50 stands for zero in the data rows.
Here are some points, each followed by its number:
np.array([56, 53, 74, 66, 21, 24, 28, 55, 66, 51, 27, 58, 64, 73, 33, 36, 28,
          60, 57, 82, 76, 35, 43, 22]) 0
np.array([48, 51, 65, 36, 50, 67, 35, 41, 65, 40, 39, 33, 44, 31, 57, 49, 69,
          68, 41, 55, 63, 48, 64, 48]) 1
np.array([99, 68, 35, 24, 60, 71, 57, 67, 66, 49, 94, 46, 33, 46, 49, 21, 43,
          31, 71, 37, 37, 65, 85, 39]) 2
np.array([64, 47, 18, 65, 27, 66, 63, 26, 59, 66, 57, 31, 79, 51, 35, 54, 56,
          61, 42, 41, 51, 55, 83, 40]) 3
np.array([74, 58, 47, 69, 46, 46, 30, 74, 27, 53, 42, 55, 38, 74, 51, 68, 42,
          34, 68, 61, 54, 54, 64, 75]) 4
np.array([51, 44, 67, 37, 64, 51, 48, 37, 40, 42, 58, 52, 50, 49, 58, 40, 49,
          57, 43, 39, 60, 56, 53, 49]) 5
np.array([42, 35, 70, 65, 64, 56, 56, 67, 9, 45, 45, 50, 52, 51, 56, 67, 46,
          20, 32, 53, 21, 49, 42, 61]) 6
np.array([32, 64, 70, 52, 32, 34, 73, 55, 36, 55, 55, 66, 57, 36, 52, 51, 56,
          45, 35, 41, 50, 36, 21, 48]) 7
np.array([23, 44, 71, 39, 69, 63, 43, 53, 55, 44, 51, 55, 40, 37, 73, 19, 67,
          64, 34, 58, 63, 43, 41, 58]) 8
np.array([52, 46, 59, 36, 72, 33, 45, 56, 43, 30, 46, 43, 48, 46, 73, 40, 46,
          45, 56, 56, 33, 51, 27, 44]) 9
np.array([82, 54, 49, 53, 75, 13, 28, 67, 29, 25, 15, 43, 32, 73, 65, 68, 62,
          64, 63, 23, 53, 31, 73, 58]) 10
np.array([81, 63, 59, 60, 59, 72, 77, 52, 27, 63, 62, 38, 37, 50, 50, 59, 22,
          39, 52, 55, 40, 51, 63, 61]) 11
np.array([62, 50, 50, 36, 37, 26, 47, 61, 42, 42, 74, 51, 52, 63, 43, 33, 54,
          59, 82, 51, 52, 53, 46, 37]) 12
np.array([56, 41, 66, 62, 51, 59, 41, 39, 54, 75, 39, 65, 32, 35, 30, 76, 20,
          68, 73, 84, 38, 46, 62, 34]) 13
np.array([51, 56, 22, 45, 46, 56, 59, 52, 91, 50, 20, 61, 44, 33, 66, 64, 74,
          44, 47, 49, 28, 65, 44, 54]) 14
np.array([62, 75, 55, 70, 55, 58, 58, 66, 61, 68, 45, 49, 23, 69, 73, 46, 56,
          38, 45, 38, 42, 39, 44, 74]) 15
np.array([53, 46, 12, 42, 44, 41, 46, 35, 75, 46, 56, 33, 42, 57, 45, 51, 53,
          50, 72, 30, 48, 68, 61, 63]) 16
np.array([68, 77, 51, 38, 53, 33, 43, 69, 28, 52, 62, 78, 48, 57, 69, 41, 63,
          42, 58, 36, 46, 29, 48, 66]) 17
np.array([39, 49, 49, 60, 25, 43, 53, 78, 40, 49, 55, 57, 75, 59, 24, 63, 32,
          57, 70, 84, 69, 28, 39, 34]) 18
np.array([80, 65, 56, 53, 37, 62, 53, 64, 40, 54, 41, 66, 60, 44, 43, 64, 53,
          50, 65, 68, 32, 38, 80, 40]) 19
np.array([8, 57, 38, 42, 38, 78, 57, 46, 71, 56, 34, 64, 52, 20, 22, 54, 66,
          62, 34, 33, 68, 60, 57, 60]) 20
np.array([33, 43, 48, 53, 52, 42, 62, 62, 42, 55, 55, 45, 49, 57, 42, 54, 43,
          37, 49, 55, 53, 46, 20, 51]) 21
np.array([49, 58, 24, 50, 24, 22, 49, 57, 63, 41, 57, 43, 60, 80, 68, 37, 68,
          25, 56, 37, 66, 75, 11, 69]) 22
np.array([53, 50, 52, 44, 52, 29, 37, 52, 22, 43, 59, 42, 68, 66, 48, 46, 61,
          63, 72, 63, 31, 26, 56, 44]) 23
np.array([38, 49, 55, 35, 62, 64, 53, 57, 30, 48, 68, 75, 46, 32, 65, 39, 74,
          65, 56, 40, 67, 42, 70, 70]) 24
np.array([68, 72, 31, 64, 33, 75, 67, 52, 71, 62, 46, 50, 46, 49, 22, 70, 41,
          65, 65, 44, 73, 46, 95, 56]) 25
np.array([41, 36, 34, 59, 44, 77, 47, 37, 84, 57, 20, 61, 70, 37, 55, 56, 65,
          53, 17, 48, 55, 62, 54, 39]) 26
np.array([53, 76, 34, 58, 39, 30, 63, 90, 35, 39, 32, 54, 48, 60, 55, 72, 72,
          43, 58, 58, 38, 28, 35, 62]) 27
Which point above is nearest to each new point by angle? Its number follows each.
np.array([98, 71, 34, 45, 49, 57, 55, 59, 41, 61, 69, 46, 37, 57, 66, 43, 57,
          32, 66, 29, 19, 60, 69, 73]) 2
np.array([47, 39, 72, 61, 41, 59, 45, 51, 34, 54, 54, 43, 67, 42, 67, 44, 55,
          26, 24, 59, 24, 53, 32, 60]) 6
np.array([58, 47, 24, 52, 47, 31, 47, 52, 56, 42, 47, 41, 55, 48, 42, 59, 41,
          43, 66, 56, 47, 49, 54, 45]) 16
np.array([42, 42, 38, 59, 49, 0, 65, 61, 40, 49, 85, 65, 83, 69, 50, 34, 6,
          13, 49, 64, 59, 32, 8, 47]) 21
np.array([49, 32, 54, 45, 72, 73, 72, 49, 40, 44, 38, 48, 43, 35, 61, 58, 58,
          26, 34, 42, 13, 76, 44, 55]) 6
np.array([37, 33, 66, 60, 64, 54, 57, 59, 22, 43, 48, 48, 50, 49, 54, 62, 48,
          29, 34, 50, 27, 54, 41, 59]) 6
np.array([68, 62, 52, 42, 50, 60, 50, 63, 69, 40, 58, 46, 18, 40, 62, 54, 52,
          38, 74, 54, 51, 80, 49, 53]) 2
np.array([48, 51, 55, 74, 36, 63, 37, 60, 51, 70, 38, 64, 55, 49, 50, 56, 61,
          40, 33, 55, 45, 62, 56, 55]) 26
np.array([48, 47, 29, 31, 55, 25, 50, 54, 45, 33, 53, 45, 62, 49, 28, 52, 25,
          38, 47, 38, 49, 43, 33, 32]) 21
np.array([74, 67, 43, 40, 48, 61, 56, 53, 56, 59, 40, 58, 41, 44, 50, 67, 60,
          52, 66, 44, 31, 39, 70, 50]) 19
np.array([82, 66, 56, 56, 39, 66, 53, 59, 42, 58, 36, 57, 59, 42, 45, 64, 58,
          55, 65, 69, 31, 45, 85, 40]) 19
np.array([56, 45, 17, 40, 47, 49, 51, 39, 66, 50, 63, 34, 42, 59, 34, 54, 50,
          43, 74, 29, 42, 69, 60, 60]) 16
np.array([50, 51, 72, 53, 60, 48, 56, 45, 35, 36, 59, 10, 38, 66, 64, 35, 49,
          59, 40, 57, 42, 49, 34, 34]) 9
np.array([63, 47, 44, 34, 44, 44, 49, 58, 38, 51, 74, 52, 54, 46, 36, 50, 45,
          50, 72, 45, 50, 60, 56, 34]) 12
np.array([76, 46, 46, 53, 70, 25, 51, 24, 37, 38, 40, 24, 49, 69, 68, 51, 54,
          67, 79, 40, 34, 69, 61, 47]) 10
np.array([30, 34, 64, 54, 67, 83, 63, 53, 41, 57, 59, 52, 41, 33, 47, 66, 34,
          27, 32, 50, 39, 64, 34, 55]) 6
np.array([41, 31, 60, 38, 79, 50, 55, 50, 47, 35, 44, 51, 40, 49, 57, 50, 47,
          39, 45, 64, 30, 47, 34, 42]) 9
np.array([24, 37, 35, 48, 33, 51, 58, 46, 61, 52, 42, 64, 71, 35, 15, 61, 41,
          58, 64, 70, 57, 48, 45, 28]) 18
np.array([74, 52, 20, 41, 62, 59, 55, 40, 85, 46, 39, 36, 34, 47, 49, 54, 52,
          49, 61, 33, 49, 65, 69, 42]) 16
np.array([36, 28, 71, 54, 72, 47, 52, 59, 30, 27, 45, 44, 49, 59, 58, 46, 56,
          38, 42, 56, 46, 40, 53, 57]) 6
np.array([53, 48, 16, 64, 36, 21, 48, 46, 48, 57, 65, 59, 77, 62, 51, 67, 36,
          48, 63, 58, 58, 38, 46, 49]) 18
np.array([68, 63, 37, 49, 59, 49, 53, 86, 44, 48, 41, 47, 11, 84, 66, 39, 64,
          35, 57, 21, 51, 63, 42, 97]) 15
np.array([44, 55, 78, 23, 52, 49, 47, 66, 60, 40, 45, 74, 34, 49, 62, 35, 67,
          41, 38, 32, 59, 53, 29, 52]) 8
np.array([39, 66, 86, 53, 17, 31, 33, 21, 73, 57, 40, 51, 55, 33, 15, 25, 39,
          99, 60, 68, 95, 16, 87, 12]) 0
np.array([24, 38, 33, 40, 64, 67, 56, 38, 77, 57, 62, 66, 32, 40, 34, 51, 38,
          43, 52, 41, 55, 64, 42, 55]) 20
np.array([45, 34, 67, 56, 42, 57, 32, 53, 29, 53, 58, 36, 68, 42, 67, 48, 53,
          24, 24, 62, 25, 57, 32, 65]) 6
np.array([38, 61, 36, 38, 73, 27, 74, 70, 55, 17, 46, 40, 39, 76, 67, 47, 54,
          18, 54, 14, 62, 64, 5, 67]) 22
np.array([64, 46, 22, 46, 57, 36, 48, 42, 62, 43, 50, 33, 55, 48, 45, 46, 35,
          54, 49, 29, 42, 56, 59, 45]) 16
np.array([36, 35, 31, 58, 57, 45, 49, 48, 56, 39, 34, 38, 53, 64, 65, 43, 65,
          53, 37, 37, 58, 67, 41, 62]) 22
np.array([9, 37, 65, 57, 38, 69, 47, 47, 61, 59, 61, 64, 61, 23, 41, 49, 69,
          59, 36, 49, 70, 48, 58, 50]) 20
np.array([51, 63, 20, 40, 49, 56, 64, 50, 80, 50, 30, 64, 46, 36, 63, 68, 67,
          40, 49, 40, 28, 62, 41, 61]) 14
np.array([81, 61, 67, 62, 60, 74, 82, 49, 27, 61, 61, 34, 39, 48, 49, 61, 15,
          37, 44, 57, 34, 47, 59, 59]) 11
np.array([52, 54, 26, 50, 57, 32, 65, 24, 64, 42, 46, 25, 58, 38, 65, 63, 37,
          49, 46, 37, 47, 46, 39, 51]) 16
np.array([46, 70, 51, 47, 20, 61, 55, 92, 23, 40, 41, 58, 77, 45, 18, 60, 40,
          29, 42, 63, 55, 40, 50, 32]) 18
np.array([54, 49, 17, 66, 32, 20, 46, 47, 42, 67, 59, 66, 74, 58, 40, 69, 36,
          53, 60, 58, 54, 35, 50, 52]) 18
np.array([42, 39, 41, 58, 42, 73, 46, 39, 82, 59, 25, 54, 60, 41, 49, 56, 64,
          58, 30, 54, 54, 62, 57, 39]) 26
np.array([59, 42, 48, 48, 34, 77, 58, 30, 49, 63, 86, 39, 50, 32, 46, 40, 57,
          70, 44, 33, 72, 71, 78, 46]) 3
np.array([49, 41, 54, 65, 46, 57, 57, 21, 59, 61, 45, 29, 56, 66, 39, 53, 46,
          49, 43, 52, 39, 63, 50, 36]) 3
np.array([51, 49, 67, 58, 29, 30, 38, 51, 62, 48, 36, 58, 66, 65, 38, 43, 32,
          57, 51, 77, 66, 35, 43, 25]) 0
np.array([14, 56, 44, 47, 40, 71, 66, 67, 59, 50, 52, 67, 64, 30, 29, 39, 54,
          46, 42, 56, 63, 49, 49, 53]) 20
np.array([64, 69, 45, 37, 55, 36, 41, 59, 46, 51, 58, 68, 49, 52, 69, 41, 61,
          45, 54, 39, 54, 36, 48, 60]) 17
np.array([3, 58, 29, 33, 43, 73, 73, 71, 58, 46, 68, 74, 73, 23, 26, 38, 59,
          41, 45, 50, 62, 50, 39, 61]) 20
np.array([42, 58, 65, 45, 43, 42, 47, 23, 51, 59, 72, 43, 56, 49, 51, 25, 38,
          66, 36, 40, 73, 47, 37, 46]) 5
np.array([42, 47, 47, 68, 44, 37, 39, 37, 69, 62, 51, 39, 41, 63, 55, 34, 34,
          67, 54, 65, 72, 46, 38, 52]) 0
np.array([37, 27, 50, 24, 95, 55, 54, 65, 32, 7, 35, 36, 37, 60, 64, 60, 51,
          54, 57, 52, 56, 52, 39, 52]) 9
np.array([74, 40, 19, 63, 64, 78, 65, 44, 14, 76, 64, 44, 45, 20, 52, 92, 21,
          34, 44, 33, 29, 52, 75, 87]) 11
np.array([70, 36, 54, 43, 48, 26, 24, 57, 21, 38, 50, 54, 60, 65, 57, 63, 47,
          48, 82, 79, 27, 39, 52, 42]) 23
np.array([31, 42, 44, 42, 67, 50, 58, 44, 72, 43, 68, 36, 35, 53, 39, 27, 9,
          42, 42, 46, 79, 63, 24, 45]) 21
np.array([30, 38, 55, 39, 65, 63, 47, 54, 44, 42, 48, 53, 50, 43, 54, 43, 63,
          55, 24, 59, 56, 48, 45, 41]) 8
np.array([84, 22, 52, 33, 97, 8, 10, 45, 35, 0, 49, 3, 48, 64, 99, 25, 47,
          56, 57, 65, 25, 51, 55, 37]) 9
np.array([32, 47, 51, 56, 35, 46, 54, 68, 41, 50, 52, 58, 74, 55, 22, 61, 30,
          59, 60, 79, 66, 28, 43, 36]) 18
np.array([39, 46, 17, 33, 58, 25, 55, 55, 49, 33, 45, 43, 70, 44, 28, 57, 30,
          33, 44, 33, 46, 46, 33, 40]) 21
np.array([45, 42, 55, 73, 43, 33, 36, 40, 67, 62, 50, 40, 51, 70, 51, 24, 34,
          66, 46, 66, 67, 42, 41, 46]) 0
np.array([54, 58, 30, 59, 56, 14, 43, 39, 60, 39, 33, 41, 55, 65, 52, 55, 48,
          59, 48, 36, 61, 35, 50, 51]) 10
np.array([53, 59, 24, 43, 53, 63, 64, 53, 79, 47, 23, 59, 39, 36, 62, 72, 66,
          35, 42, 38, 26, 65, 44, 63]) 14
np.array([42, 51, 65, 45, 38, 55, 52, 62, 37, 52, 68, 53, 68, 51, 32, 50, 31,
          61, 54, 77, 61, 23, 42, 35]) 18
np.array([51, 62, 25, 47, 30, 48, 64, 55, 59, 59, 68, 63, 81, 50, 49, 41, 56,
          33, 48, 49, 44, 47, 39, 50]) 22
np.array([53, 44, 74, 35, 71, 53, 49, 34, 31, 38, 57, 53, 47, 49, 60, 42, 47,
          56, 38, 37, 60, 55, 53, 45]) 5
np.array([68, 56, 51, 66, 47, 54, 36, 70, 33, 53, 43, 54, 40, 67, 50, 62, 39,
          30, 54, 60, 54, 54, 63, 68]) 4
np.array([14, 54, 36, 39, 44, 78, 56, 44, 69, 57, 38, 64, 47, 21, 30, 57, 64,
          59, 37, 31, 62, 63, 57, 68]) 20
np.array([80, 67, 60, 53, 56, 73, 72, 53, 32, 62, 63, 42, 40, 49, 49, 52, 25,
          37, 53, 50, 43, 52, 67, 62]) 11
